Each row is where one point has got to under a steady rotation. How many ticks took it there?
The counts run from 0 to 238.
[134 127 130 129 162 125 134 175 184 141 192  91 133 120  92 129 142 109
 143 105  90 137  72 138 100 163 127 138 133 136 148 125 200 148 117 148
 179 126 156 121 136 115 102 130 100 175 126 155 168 132 105 132 115 140
 110 122  85 134 174]	158
[163 122 128 152 162  91 116 151 145 146 197 111 133 106 161 127 132 139
 142  93  98 118 137 113 124  92  72 133 182 168  95 121 146 155 172  99
 174 154 107 139 159 130 160 120 134 133 145 132 153 124 112  96  56 136
 145 156 114 119 152]	88
[114 162 137 133 109 107  87 179 158 161 140  70 107 147  87  84 144 101
 129 109 124 149  54 134  96 160 154 114 151 129 111 132 134 114 111 134
 140 104 149 153 145 143 120 130 132 158 148 143 171 115 126 137  90 116
 121  96  92 124 144]	138
[135 106 143 113 148 167  75 186 123 162 138 128 137 178 110 111 105 101
 108 115 104 145 119 123  99 161 112 110 121 128  82 140 141  99 131 106
 193 156 151 123 152 114 117 106  88 185  97 124 130  98 161 123  75 141
  96  99 117 116 140]	147
[105 103 134 115  90 146 159 101 120 146 170  99 145 159 103  78 147  95
 104 160 109  86 150 124 107 129 117 134 119 115 159 122 102 145 109  85
 126  97 112 147 152 101 108 142 169 105 155 104 110 114 105 154 117 165
 117 173 175 127 108]	113
[145 118 132 111 122 129 132 152 144 164 169 134 137 133 131 136 146 119
 113 120 138  71 167 113 126 113 105  91 161 153 120 149 102 176 133 103
 112 132  93 158 158  88 122 139 149  84 162  80 129 125 103 146  81 145
 141 177 172 133 104]	93
[ 85 128 132 127  90  99 141 131 171 145 147 102 136 153  82  51 126  61
 116 136 107 112 139 113 103 127 118 130 130 114 164 125 132 138 109 103
 125  92 152 157 148 157 107 125 169 135 163 132 112 111 115 181 105 164
  94 157 119 144 120]	116
[171 132 138 175 158 127  91 154 127 115 177  80 126 138 144  92 131 152
 141 106 104 132 140 131 132 121  98 119 133 151  86 123  98 115 177 116
 168 143 145 161 159 144 193 139 133 119 151 150 166 123 120  76  76 122
 153 156 125 112 170]	219
[137 111 131 164 154 132 123 117 139 140 176 107 165 160 120  77 113 118
 137 129  74 129 157  74 107 109  73 150 114 108 120 101 111 102 180  87
 172 124 144 140 147 148 144  80 158 146 123 131 114 109 121 114  82 151
 120 162 148 121 145]	107
[130 148 150 142 122 128  81 180 143 149 152  77  91 141  79  98 154 115
 131  99 124 151  42 148 101 160 170 118 145 127 109 132 137 114 118 140
 142 103 141 142 162 138 114 138 136 146 151 137 175 125 125 126  98 107
 129 106  92 114 148]	139
[118  80 133 126 106 146 105 111  96 145 111 155  89 125  92  82 118 121
  99 141 111 138 128 116 109 149 142 119  67 134 124 121  78 128 145 119
 160  71 154 154 166 140  93 165 190 113 191 104 128 115 102 120 121 138
 117 144 126 133 140]	123
[160 105 142 132 129 130 138 146 117 140 202 109 130 123 149 146 168 140
 112 110 128  76 134 138 134  94 104 109 180 157 104 132 104 154 153 101
 138 140  88 145 162  78 135 143 150  90 146  98 151 114 109 111  82 134
 161 179 148 121 111]	91
[118 123 168 147 126 105 106 165 147 108 161 107  95 125 157  79 132  86
 121  95 150 128 130 199 152 114 145  84 171 137 123 162 128 145 133 102
 125 140 136 159 152 134 173 141 134 126 133 130 130  99 137 134  81 139
 134 189  80 141 124]	209
[143 100 137 137 167 135 138 162 164 130 192 105 122 105  99 140 156 116
 146 115  91 139  58 143 106 160 138 135 138 128 144 130 188 149 124 147
 178 118 144 121 142 103  96 139 107 156 131 152 172 126  97 119 130 134
 128 124  84 124 166]	159
[157 103 131 151 153 152 122 135 153 147 144 156 151 134 106  96  97 133
 115 150  97 128 155  55 119 133 102 123  80 127 132 118  63 136 167 118
 148  93 130 143 154 141 138 106 171 120 163  97 128 135  94 124 112 134
 116 165 194 134 165]	104
[123 131 119 117 156 123 137 172 191 143 179  90 152 117  81 118 123  92
 146 131 102 138  94 116 105 162 117 134 129 132 161 132 187 151 106 147
 179 126 154 122 126 109 107 132  95 166 137 147 160 141 117 145 107 144
  92 107  95 133 184]	157
[ 88 129 123 152 159 109 105 113 180 169 154 124 139 112 143  82  65  97
 133 145 124 179 146 115 125 130 135 142 102 139 171 132 111 149 143 111
 145  86 154 109 102 137 176  96 126 120 137 107 126 134 121 138  94 129
 106 150 101 111 202]	196
[148 105 143 143 160 140 115 168 155 121 138 135 145 147  70  69  93 117
 127 123  78 136 152  58 107 156  87 121  72 102 151 127 100 135 146 158
 165 118 180 145 166 155 147 125 141 151 146 138 132 107 127 128 124 136
 105 124 140 119 157]	236
[ 99 104 144 141 130 158 115 117 138 164 166 141 128 138 160 116 107 100
 112 133 141 154 109 169 140 120 166  83 108 129 185 154  54 135 123 121
 107  82 120 122 104  90 141 114 139  87 114  93 124 110 109 153 140 113
 133 175 139 112 158]	192
[124 155 156 152 130  97  84 197 156 142 133 107  76 121  88  65 139 122
 136 112 131 133 108 117 120 148 143 102 137 143  96 142 114 142 135 141
 129 111 176 158 171 168 172 136 140 157 154 144 148 129 132 132  77 136
 134 114  97 139 154]	7
[101 101 156 144 143 151 122 125 143 162 173 131 133 157 170 114 111  89
 125 113 131 150  88 192 129 100 151  75 138 114 172 150  87 121 128 114
 122 108 123 124 110 101 134  85 134 110  77 115 114  84 138 148 130 109
 132 185 107 120 126]	190
[112 149 130 118  78 106 116 151 132 147 134  89 100 109  98  71 143 114
 114 147 159  95 148 135 129 143 158 100 125 165 129 155  82 178  92 122
 100  92 137 156 155 105 158 184 151 102 185 108 139 139 113 151  90 145
 130 129 140 132 144]	3
[117 117 112  92 116 171 122 159 160 157 167 106 169 141 102 134 127  93
 120 147 120 130 137 129 118 173 136 117 104 144 157 156 146 154  78 130
 163 111 130 109 120  55 106 166  88 134 149 118 149 157 119 163 125 154
  76 100 159 125 185]	154
[155 115 137 119 127 135 140 139 124 159 189 119 134 129 139 144 160 132
 105 119 138  66 154 126 122 101 104 100 174 154 115 133 102 170 141  95
 118 131  89 147 158  84 133 149 151  81 154  89 140 121  99 139  86 137
 146 190 170 124 105]	92
[ 89 128 128 156 156 102 108 109 171 161 172 119 139 106 150  85  74 102
 132 140 112 187 139 119 120 125 132 146 116 140 161 133 121 136 153 112
 159  90 156 106 112 148 181  94 127 132 139 114 140 134 129 120  84 133
 124 148  86 104 201]	197
[147 154 126 110 114 133 119 165 146 146 168  90 155 157  93  98 121 116
 105 144 127  69 204  82 119 139  94 112 146 144 113 157 112 165 120 105
 118 139 125 157 174 110 155 138 124 117 150 108 131 111 129 150  63 155
 128 139 165 109 117]	225
[152 128 169 165 141 134  85 184 115 127 152 111  75 125 106  84 146 140
 126  91 121 129  77 137 115 135 150 100 118 127  86 136  84 124 153 142
 144 114 166 159 175 154 165 148 147 152 137 136 160 116 131  94  93 117
 155 125 112 133 149]	9
[122  89 137 156 136 134 131  92 102 140 203 110 109  79 167 108 131 130
 103 141 120 138 128 173 113 128 151 151 127 149 136 124 111 147 146  89
 147  87 119 102 140 108 167 129 144  86 143  94 146 107 121  92 100 145
 177 170  92  90 145]	201
[133  86 137 139 136 135 106 147 130 135 156 154 126  86 168 139 104 122
 131 106 134 140 120 133 151 118 142  96 124 153 133 140  86 181 139 142
 154 114 106 121 135  89 157 167 141  95 183  93 162 161  76 117 126 120
 109 168 146 146 201]	82
[137 143 103 157 181 108 139 129 160 189 192  98 125 120 118 140 141 148
 153 116  93 157  70 132 117 109 114 116 133 144 154 107 127 145 159 126
 148 102 127 129 114 118  97  89 136 108 110 138 172 111 104 124  95  81
 164 142  85 112 154]	179
[139  99 133 169 146 137 137 109 129 139 194  92 163 162 120  76 130 122
 136 127  77 118 131 105 102 101  76 156 120 103 129  98 120  93 174  83
 172 129 140 153 147 150 142  83 155 142 117 140 122  96 120 106  90 156
 123 170 145 119 138]	108
[ 93 119 125 112  85 138 153 118 141 147 160  98 145 153 101  71 133  79
 104 159 108  88 167 107 104 136 118 129 118 117 160 132 117 143 106  84
 114  87 132 153 145 120 111 139 170 112 165 100 103 114 104 173 108 170
 107 163 159 134 109]	114
[122  77 131  92 138 180 126 155  99 143 134 169 130 164  97 116 114 122
 102 142  89 118 172 111 106 130  82  87  67 146 148 128 119 157 113 135
 155 140 148 134 155  92  96 165 125 145 130 133 105  96 133 146 120 161
  93 110 127 143 105]	34
[136 145 164 165 134 117  88 191 136 133 145 106  75 125 100  74 139 134
 127  99 128 135  85 136 118 146 147  99 115 133  86 139 100 129 143 148
 136 116 173 162 171 165 170 134 143 152 140 144 155 118 126 110  81 128
 146 125  91 136 150]	8
[136  85 124 119 155 157 129 138 136 150 164 141 140 163 151 147 145 113
 149  90 109 128 106 203 151 101  92  48 122 140 151 124 124 141 127 123
 165 142 117 147 107  77  76 140 112 128  97 151 143  98 114 147 124 102
 111 151 105 151 140]	170
[156  90 155 152 154 154 119 135 152 127 158 145 133 134 118 111 123 141
 118 119 106 118 102  91 124 122 133 100  95 103 146 128  44 132 165 141
 136  91 123 147 163 123 134 123 172 106 156  90 147 135  83 121 134 117
 136 189 198 128 154]	102
[130 105 116 130 153 115 107 141 148 150 147 159 135  75 150 129  87 134
 127 119 124 139 166  95 139 124 106 126 117 178 125 139 102 176 148 126
 168 111 114 122 142 114 152 150 135 109 188  89 148 171  87 117  98 129
  99 147 142 134 201]	84
[104 115 115 144 118 127  84 123  98 151 118 117 116 163 109  62 119 120
 126 119  97 152 152 141 117 131 103 123 102 146  88 103 122  91 154  73
 180 119 163 150 146 155 113 131 149 148 155 146 124  93 157 112  70 138
  97 117 100 118 144]	127
[140  93 163 138 169 151 134 170 119 119 196 116  97 135  80 110 147 140
 126 110  72 122  65 119  87 141 126 128 105 111 137 115 143 134 136 164
 164 132 159 132 178 126 116 142 136 168 118 153 154  98 113 113 140 146
 137 121  87 139 108]	29
[138 142 162 152 157 108 116 181 199 130 165 121 138 155 126  93 134  94
 140  80 129 104  93 116 133  93 111  82 165 102 136 138  97 133 145 134
 124 131 133 171 153 152 137  96 158 140 123 125 132 117  99 158 105 117
 119 192 133 156 137]	98
